Each row of this table is followed by its label. One hidden rule gives the labels. It looks at one to three of the table's principal directions, none of them among the few with the most spread.
[ -44  -15   -4   30  -78   -5  -21    1  -27   -4   25  -41   -6    5
   59   73    1   55  -25   52   14  -22   23   72  -61    0   61  -22
  -37 -118  -52  -14] Fo
[-37 -14 -17  86 -45 -32 -13 -25  38 -29  30  42  15 -18 -25  -3  18   8
 -44 -11 -35 -16 -28   6 -12  54   7  44 -41 -35  29 -34] Wr
[ 28 -12   8 -26  36  14  20  17 -24   1 -33  22  19 -16 -16  12 -23 -17
  15 -15   6 -22  20 -38   0   2  -4  13  22  40  -5  23] KQ
[ -2  11 -16 -27  15 -36  17  -5   9  11 -11   1   0   2  -9 -18   9 -34
  18 -32 -13  -3 -18  -9  24   7  -6  26  -9  49  33  34] Fo
[ -9  64  28 -23 -40  28 -34 -24  22  10  25 -59 -25  25  51  22   5  50
  24  33  -3  29 -25  76   9 -44  27 -53  -9 -69 -32 -27] Wr
[-25 -13   1 -15  -3   4   5  13 -17  -5  -1   0   8 -20  21   4 -18  16
  -1  -2 -20  -8  15   3 -10  13  15   9 -10 -11 -30  29] Fo
[ 14  34   6  -7   3   8 -12 -13  23   9  18 -29 -25  32  11 -26  14   2
  15  15  14  38 -21  22  20 -33 -18 -40  13  -6  11 -20] Wr
[ 100   95    4 -115   72  -16   60   16    3  100  -60    4   11   25
  -64    7   41 -108  112  -13  116  -41   18  -36   48  -56  -11   -6
   74  122   40   67] Wr
[ 23  58   6 -48   3  11  11   8   2  43   1 -40 -20  26  11   0  25 -13
  53  34  68   8   8  28   7 -47   8 -48  32  -4 -12  12] Fo
[ 56  37  -8   6  12 -17  17  -8  22  38 -11  15  -1  27 -56   9  43 -52
  29  12  77 -15   6 -14  10 -22 -20  -4  29  33  42 -15] KQ
[ -74  -91    0   -9  -16    2   -3   27  -68  -56  -18    4   29  -61
   67   39  -75   56  -50  -33 -105  -33   17   -6  -42   57   53   46
  -50  -33  -58   48] Wr
[-26 -47  -1  17  -8   3  -3  11 -23 -26 -10  18  21 -33   6  11 -23  13
 -38 -22 -40 -25  -3 -21 -17  35  22  29 -13  -6  -6  -5] Fo
[  55   56   18 -107   70  -11   36   11    2   60  -34    4   24   12
  -12  -19   -7  -64   62  -42   12  -14   -5  -26   52  -30   -8   -2
   41   96   17   81] Fo
[ 60  82   9 -71  65 -27  43  -5  38  51 -26  29  26   9 -43 -42  13 -84
  72 -49  19 -19 -39 -33  63 -13 -18  11  46 107  59  57] KQ
[ 23  59  32 -69  31  23  -6  -1  22  43  20 -27  -1  30  30 -36  -8  -1
  31   1  -8  38  -4  24  42 -47 -15 -51  25  12 -27  39] Wr
[ 35  38  11 -57  58  -8  21  -3  27  37 -11  29  19   4 -31 -41  -1 -46
  34 -40 -15   9   0 -32  54  -9 -35  16  19  84  15  60] KQ
[ 19  27  24 -61  38  25  21  22 -16  10 -26   1  20 -18  13 -11 -28 -14
  36 -20  -4 -20 -17 -20  16  -7  19 -13  40  34  -6  29] Fo
[ 46  41   6   5  48   4  27  -3  44  14 -16  68  24 -17 -82 -43  19 -55
  33 -29  23 -14 -14 -59  39  14 -39  30  40  79  46  -1] Wr
[ 27   3  -1 -33  62   0  33  16   0   7 -19  39  15 -12 -30 -36 -17 -38
  33 -24  -1   2  19 -50  24   6 -38  18  25  75   8  54] KQ
[ 17 -18 -26   2   0 -46  18  -1 -14  19 -22   7   6  10 -26  27  21 -43
  -3 -15  28 -32   8 -15  -7   6   4  29  -8  32  37  14] Fo
[ 11 -50 -14 -15  26   5  23  28 -49  -4 -52  21   7 -32 -35  25  -8 -22
   2 -14  25 -35  41 -58 -16  14   0  41  12  53  -1  13] Wr
[  6 -44  -4  -6  12  12  -3  13 -34  -6 -25  -5  -7  -5  -8  16  -7   2
 -17  -2   6  -1  28 -26  -9  -5  -8   9   2  19  -9  -8] Fo
[ 38  28 -10 -37  54 -20  38   5  15  22 -32  35  10  -6 -53 -30  11 -63
  50 -33  23 -12  -2 -48  35   3 -31  31  28  95  42  41] KQ
[ 12  38   7 -31 -11 -13   7  -8   2  25  -9 -14   7   9  12  37   3  -6
  30   1  11 -21  -3  28   2 -14  27  -2  -4  -9  -4  22] KQ
[-27 -32 -12  58 -15   1 -17 -13  16 -43  12  17 -13 -15 -18 -23   3  19
 -34  -7 -32  20 -16 -14  -2  28 -20  24 -22  -7  17 -44] Wr
[-13 -19  -1  22  -5  -1  -4   2  -1 -16  14   9   7  -3  13  -5 -14  13
 -19   3 -20   5   3   3 -12  14  -2  -1  -9 -20  -9   2] Fo
[ 13  23   1 -28  32  11  18   3   6  -8 -28  14  -6 -20 -28 -21  -3 -18
  44 -19   2   2 -10 -30  25   2 -16  19  17  56  17   9] Wr
[ 28  51  -3 -62  11 -25  33  11  -9  53 -15 -22   6  20   9  19  16 -42
  57   9  58 -30   5  19   3 -27  26 -19  25  18   6  52] Fo
[-27 -46  -1 -27   6  10  23  35 -56 -17 -38  20  29 -56  12  36 -39  11
  -1 -19 -23 -52  32 -29 -31  36  40  42  -6   9 -38  45] Wr
[  4  41 -16 -18  27 -39  18 -15  51  31  11  24  -1   9 -44 -64  36 -53
  27 -33  -4  20 -16 -17  53   6 -41  30  -3  72  43  40] Wr
[-10 -11   1  87 -32  20 -41 -32  43 -35  31  14 -22   6 -33 -17  24  33
 -43  16 -12  38 -15   3   3   8 -34   1 -19 -35  16 -92] KQ
[-28 -23   3   3 -45  16 -23   5 -35 -10  13 -51 -19  11  61  50 -14  55
 -18  42   2   7  24  52 -40 -19  33 -34 -24 -82 -53 -12] KQ
[-32 -97 -35  12  12 -42  29  33 -56 -18 -20  35  28 -32   2  13 -28 -17
 -42 -27 -29 -39  47 -45 -38  54   6  59 -27  26  -9  65] Wr
[  5   5   4   3  14 -24   5  -7  20   9  31  20  26  17  18 -22 -19  -9
 -14 -13 -38  10  -4  10   9   9 -15  -7  -8  -4  -1  45] Fo
[-44 -47  -4 -22  -4 -17   3  11 -31 -14 -12  10  25 -36  28  19 -37  17
 -27 -37 -73 -24  16  -7  -9  38  26  49 -41   5 -30  56] KQ
[ 15 -19  -8  34   2   6   6   3  -5 -10 -18  30   4 -15 -43  14  10 -12
  -5   4  29 -21  15 -32 -14  14  -7  22  10  13  14 -29] Wr
[-31  22  -9  49 -60 -24 -25 -25  37   9  59 -23 -15  31  25   0  34  24
 -24  37   7  22 -11  66 -14  -3  10 -27 -32 -82  -6 -23] Wr
[-91 -22 -20  15 -61 -32 -21 -16   4 -24  16 -19  -9 -32  32   9   6  39
 -32 -23 -77  -2 -19  39  -5  43  39  54 -76 -38 -15  10] Wr
[ -60   14    4  -43    2  -39   -3  -19   31   -4   18   13   27  -27
   35  -40  -28    7   -9  -76 -127    8  -43   16   48   42   14   56
  -57   29   -3   80] KQ
[  3  67  -8 -28   1 -38   5 -31  54  29  -9   0  -7   4 -41 -30  48 -47
  36 -45  -6  -2 -59   2  58   0  -1  36  -8  64  66   0] KQ
[ 21  -1 -11 -15  55  -8  21  -4  19  -9 -45  48   4 -31 -77 -47  11 -53
  21 -63 -18  -4 -23 -78  51  24 -41  65  14 120  60   2] Wr
[ 59  95  19  14 -10  41 -19 -28  52  23  14 -33 -46  50 -30  -3  52   2
  58  62  96  40 -20  37  20 -69 -26 -72  44 -26  20 -85] Wr
[ 31  23   3  22 -51  14 -24  -8 -12  26  11 -61 -33  52  19  65  36  20
   3  75  95   1  15  59 -39 -58  25 -70  14 -83 -11 -69] Fo
[ 11   5 -29  76 -39 -49  -8 -29  34   4  34   0 -16  45 -20   8  46 -19
 -22  28  42   8 -14  30 -16  -1 -15 -12 -17 -39  49 -43] Fo
[ -7 -34 -21 101  -8 -47 -10 -28  60  -8  44  79  31   3 -66 -46  29 -32
 -76 -31 -37   2 -11 -34  11  56 -47  51 -29  14  53 -21] Wr
[ 47 -16  -3  -4  62   4  21  15   6  23  -3  45  12  12 -52 -44   4 -45
  -1  -7  27  16  42 -59  20  -8 -66   3  34  70   8  30] Wr
[ 34  43  24 -37   3  39   3  10 -18  11  -9 -40 -13  19  35  31 -14  18
  49  43  51   1   1  31 -14 -47  22 -65  40 -36 -26 -12] Wr
[ 19  -7 -18  -8   1  -8  19  15 -29  12 -23 -15 -15  10 -10  29  15 -20
  25  26  67 -16  30  -4 -23 -16   4  -8  16   5   3   2] KQ
[-44 -19 -14 -41  23 -38  26   8  -3  -8 -28  38  32 -55 -13 -29 -17 -29
   1 -81 -82 -32 -21 -42  30  58  14  87 -30  79  20  72] KQ
[ 42  38   7 -20  -2  15  10  10 -17  21 -11 -39 -17  30  15  32  12  -8
  43  46  83  -9   1  24 -20 -45  19 -59  41 -26   1 -21] Fo
[-55 -34 -12 -33  12 -30  15  11 -12 -13 -12  23  25 -47  11 -23 -27  -4
 -13 -61 -87 -16  -3 -24  16  51  13  70 -39  45  -9  74] KQ
[-21  -9   0  76 -46  -1 -22 -20  23 -31  19  20   9 -14 -13  14  12  23
 -41   3 -16 -17 -34  10 -19  31  21  15 -18 -50  21 -68] Fo
[  4 -75 -17  22  18   1  26  36 -52 -15 -41  49  29 -43 -40  27 -14 -21
 -26 -11  23 -56  46 -68 -38  39   7  47  13  32  -2   7] Fo
[ 56  18   0 -42  58 -13  42  17  -3  37 -41  44  32  -9 -56  -8   6 -72
  36 -34  38 -42   8 -60  23   2 -13  27  43  92  36  41] Fo
[ -49 -114  -13   10   21   -6    2   32  -52  -39    3   26   24  -33
   32  -21  -58   22  -73  -30  -85    4   42  -42  -25   49  -12   35
  -31   10  -41   55] Wr
[-42 -42  -5  46 -21  11  -7   3 -11 -50  -3  27   8 -46  -2   9 -20  35
 -29  -8 -42 -14   0 -14 -25  45  14  38 -25 -24 -14 -21] Wr
[ 18  34 -12 -78  50 -32  42  10   3  38 -36  11  10  -8 -27 -29   9 -64
  58 -45   6 -15  -3 -33  43  -1 -10  36  15 101  29  78] KQ
[-11  -3  -7 -14  -6 -57  21  -4  -7   6  -2  20  44  -7  29  31 -27 -20
  -7 -39 -51 -48 -17  14  -9  36  39  34 -31  -2  12  68] KQ
[ 41  -6  27   0  16  56  -4  22 -26   2  -8  -2   5   6   3  21 -18  16
   0  38  48  -5  28 -13 -24 -29   0 -50  48 -25 -33 -32] Fo
[  3  34  14 -38   5   0   4   0   6  20   3  -8  12   3  20   1  -8  -2
  20  -9 -11  -6 -12  17  14 -10  17 -10   5   1 -10  29] KQ
[ 31  27  13 -79  14  26  21  27 -56  20 -27 -61 -18  22  62  56 -31  15
  70  48  60  -6  37  38 -28 -57  30 -64  32 -28 -52  44] KQ
[ 25 -60 -14  28  25  26  11  24 -44 -29 -37  14 -15 -13 -36  13  -6  -6
  -7  19  48  -5  38 -55 -29   0 -25   4  27  25   5 -37] Wr
[ -88  -90    1  115  -74   36  -58  -12   -9  -96   35   11   -6  -47
   31   20  -32  106 -100   14  -92   15   -4   17  -52   59   20   26
  -65 -109  -45  -87] Wr
[-13 -25   7 -33  28  17   7  18 -23 -14 -24   9  11 -32   4 -18 -28   1
  -3 -33 -39  -6  -2 -35  12  15   3  22   6  40  -9  21] Fo
[ 70 -10  15 -59  87  24  38  31 -29  23 -52  43  30 -11 -43  -7 -29 -50
  32 -28  24 -21  40 -79  20 -13 -35  11  55  99   0  50] KQ
[-29   4  -9  32 -22  -8   1  -1  13 -16  27   5  -2  -7  13 -16   3  15
  -2  17  -3   5  -9  19 -15  19   6  -5  -9 -38  -5  -2] Wr
[ -42  -50    1   78  -70   31  -46   -3  -15  -32   33  -20  -16   -2
   26   39    4   72  -67   53    2   10   26   36  -54    6   21  -21
  -30 -110  -48  -75] Fo
[ 10  52   8 -46   4 -15   9  -3  12  34  16 -26   1  28  34  -3   1 -10
  36   9   9   7  -9  39  13 -27  11 -34   7 -10  -8  44] Fo
[-65 -60  -6  21 -29   7 -15   6 -31 -56  -8   0   2 -49  30  16 -34  49
 -39 -19 -73 -10  -6  -3 -24  45  31  41 -44 -28 -25  -8] Wr
[ 27  14   1  31   6  19   3  -1  15  -2  -6  22  -6  -2 -45  -4  20 -11
  13  18  48  -2   4 -21  -1  -5 -18  -4  26   8  17 -42] Wr
[-27 -40  -5   8 -26 -13 -14  -3 -27 -21   0 -21   0  -2  41  36 -23  29
 -33  -6 -41  -6   0  21 -22  11  26   8 -36 -36 -15   3] KQ
[ 58  -5   9 -72  74  15  43  38 -39  37 -49  26  26  -8 -28   1 -21 -51
  39 -15  43 -29  47 -62  10 -17 -17   3  54  84 -10  64] Wr
[  4  21 -11 -13  -7 -24   5 -12   8  11 -13 -15 -12   8 -10   9  21 -20
  20 -11  12  -6 -19   8  12  -6   8  12  -7  19  30  -2] Wr
Which label does each new row get?
[ 13  52  15 -33  23  32  -8 -11  33   9  -5 -14 -27   3 -22 -44  18  -2
  41  -4   7  40 -20  -5  47 -30 -30 -13  21  39   9 -20] ~ Wr
[ 11 -24  16  12   8  54  -6  24 -26 -12  -8   5   1 -14  -6   3 -12  22
 -13  27  30  -2  27 -24 -23  -8  -1 -25  33 -17 -32 -36] ~ Fo
[ 34  13  24 -54  44  59  15  30 -31   7 -38  -4  -3 -17  -8   1 -20   2
  45  13  39  -2  27 -33   4 -30  -6 -24  52  34 -31   4] ~ Wr
[ -2   6   8  19 -11  -4 -16 -17  17 -13  24  -7   0  17  25  -3 -11  18
 -15   1 -31  19 -24  25   2  -2  -2 -18 -12 -30   4 -12] ~ KQ
[ 52 -25  26 -89  71  58  29  49 -75  10 -74  -1  14 -27  -1  29 -49 -11
  38 -10  30 -29  49 -63  -4 -28   5  -9  59  67 -38  36] ~ Wr
[ 17  47 -10  13 -16 -56   7 -29  45  35  21  13  14  30 -18   6  34 -39
   8 -11  10 -15 -25  26  17   2   2  10 -15   1  43  15] ~ KQ
[-45 -59 -12  79 -15  -9 -20 -14  21 -55  26  49  11 -29 -16 -32 -13  25
 -67 -26 -79  15 -10 -24  -4  58 -24  49 -43 -10   9 -24] ~ KQ
[ -64  -98   -2   61  -15    4  -28    5  -11  -51   29   42   29  -40
   15  -20  -40   46 -101  -31 -109    8   17  -25  -18   63   -8   47
  -52  -27  -34    3] ~ Wr
[ 28  20  10 -17  23   8  -1  -5  16  17  -4   2   0  13 -19 -22  10 -21
   8 -11   8  10 -14 -15  27 -17 -18 -10  22  34  20  -9] ~ Fo
[ 20  -1   2 -38  26   1  16  18 -20  24 -17  -3   8   3  -1  -2  -3 -25
  12  -6  23 -13  15 -19   3 -13   1  -6  24  32  -3  28] ~ Fo
[-18   4 -19  35 -40 -23 -10 -12  13   2  21 -22 -20  19   2   4  35   1
 -11  23  28   5 -12  30 -14  -2   9  -9 -14 -36  18 -32] ~ Fo
[-19  57  -1 -34 -13 -16  -9 -27  35  11  17 -40 -30  20  26 -18  15  10
  40  -2 -22  38 -29  51  35 -22  -3 -10 -25  -3   4  19] ~ KQ
[ 21  60   6  -3 -23   3   1 -15  18  15 -12 -16 -10   7 -15  31  29  -9
  42  17  49 -21 -26  24   2 -19  27 -12  15 -14  22 -36] ~ Wr
[ -71  -72    3   76  -68   22  -45   -4  -28  -70   46  -24  -10   -9
   84   40  -48  106  -73   42  -69   23   17   58  -66   25   28  -22
  -59 -127  -71  -34] ~ KQ
[ 41 -18  -9 -24  21  23  31  40 -60  13 -47 -13 -11  -3 -16  42   3 -21
  37  40 101 -33  50 -30 -38 -27  10 -22  50  14 -12  -3] ~ Fo
[-10   9   9   0  -3  25  -7   1   8  -1   5   5  -4 -14  -9  -8   4  17
   5   9   0  10  11  -1   5  -1  -6   1   2  -6 -22  -9] ~ Wr
[ -83  -27   -9   31  -46  -59  -36  -37   41  -17   59    5   20   -3
   47  -28  -11   31  -79  -54 -127   23  -42   44   19   52   11   46
  -91  -37    0   33] ~ Wr
[ 77  90  22 -49  18  39   1  -9  13  44 -11 -51 -42  55  -6  20  28  -9
  85  59 106  32  11  33  18 -91 -19 -80  55  -1  -3 -28] ~ KQ
[ -8   7  -1 -28   2 -40   0 -17  12  12   2   0  17   8  18   3 -11 -13
  -7 -43 -59  -5 -23  14  24  10   9  25 -32  22  15  46] ~ KQ
[-41 -23  -3 -24   2 -22  -6  -8  -2 -11   5   1   8 -15  28  -9 -27  16
 -19 -40 -87  14   1   7  18  23  -1  38 -47  15 -18  54] ~ KQ
[-51   7  -8 -11 -17 -17  -6  -8  19  -4  12  -3  -3 -22   8 -28   8   9
  -5 -28 -50   9 -20  11  20  24  10  34 -33   8  -2  21] ~ Fo
[ 20  58  10 -62  26  24  21   9  -1  16 -32 -21 -18  -8  -9 -10   8 -16
  76   3  40   0 -10  -4  24 -28   5 -13  36  40   2  10] ~ Wr
[-40  -6  -6 -18  -1 -54  13  -7  18  10   2  44  51 -36  -3 -12 -11 -25
 -25 -74 -89 -41 -26 -13  24  59  27  75 -42  37  16  70] ~ Fo
[-25 -48 -17  34 -21 -12 -11   5 -16 -14  14  -8  -9   5  12   2   2  14
 -41  13  -5   9  18   4 -24  11  -3   2 -21 -27  -7 -11] ~ Wr
[ -50 -110   -5   71  -17   -8   -9   14  -35  -60    9   57   49  -49
   17   18  -55   34  -98  -30  -91  -35   14  -33  -48   79   19   52
  -41  -37  -22    4] ~ Wr
[ 11 -73   7  44  39  48  -2  31 -20 -24  12  50  14 -15 -26 -37 -28  14
 -50  18   3  21  60 -61 -21  14 -54  -8  27   6 -38 -10] ~ Wr
[-19 -27  25  33 -11  42 -33 -11   1 -51   3  10   5 -26  14   3 -35  54
 -39 -13 -68  13 -24  -6  -2  18   5   5 -14 -29 -16 -52] ~ Wr
[  2  67   7  33 -22  -2 -11 -25  63  13  44   2  -7  22 -11 -35  36  -2
  14  21  20  22 -38  35  19  -9  -9 -28   8 -32  21 -34] ~ Fo
[  6  52  16 -36  -2  11 -10 -14  20  16   1 -26 -11  11  14  -2   6   7
  32  -1  -4  15 -22  28  26 -26   8 -18   3  -1  -3  -1] ~ Wr
[ -9 -27   1  19   1  -3   3   6 -14 -23  14   9  13  -1  31   6 -34  19
 -17   6 -28  -1   5   7 -23  15   3 -10  -8 -31 -16  17] ~ KQ
[-38 -31   6 -43 -11   5  11  27 -59 -17 -25 -18  18 -37  60  48 -50  33
   3  -8 -38 -40  15  13 -34  19  60  13 -18 -28 -51  50] ~ Wr
[  7  -3   5  43   5  31 -22 -19  30 -32  -4  18 -20 -11 -47 -31  14  10
 -13  -9 -11  30 -24 -31  23   3 -36  12   6  23  29 -74] ~ Wr
[-47 -67 -20  53 -32 -12 -12   1 -17 -38  -5  19   5 -35 -12  13   0  18
 -57 -17 -36 -20   0 -20 -25  48  15  51 -37 -14   6 -30] ~ Fo
[109  66  19 -46  67  20  48  22  -1  56 -37  25  21  25 -53   2  14 -76
  77  18 118 -35  11 -41  12 -46 -16 -45  97  63  31  11] ~ Fo
[-40 -22  -1 -15 -14  -5 -11  -1 -15 -17   6 -20  -3 -10  44   7 -26  32
 -16 -11 -56  11   2  22  -4  10  15  10 -35 -21 -30  27] ~ KQ
[ -67   19   -3   67 -104  -12  -57  -44   38  -22   61  -51  -31   20
   51   27   28   71  -42   35  -33   27  -42   99  -20    3   40  -20
  -66 -126  -12  -70] ~ Wr
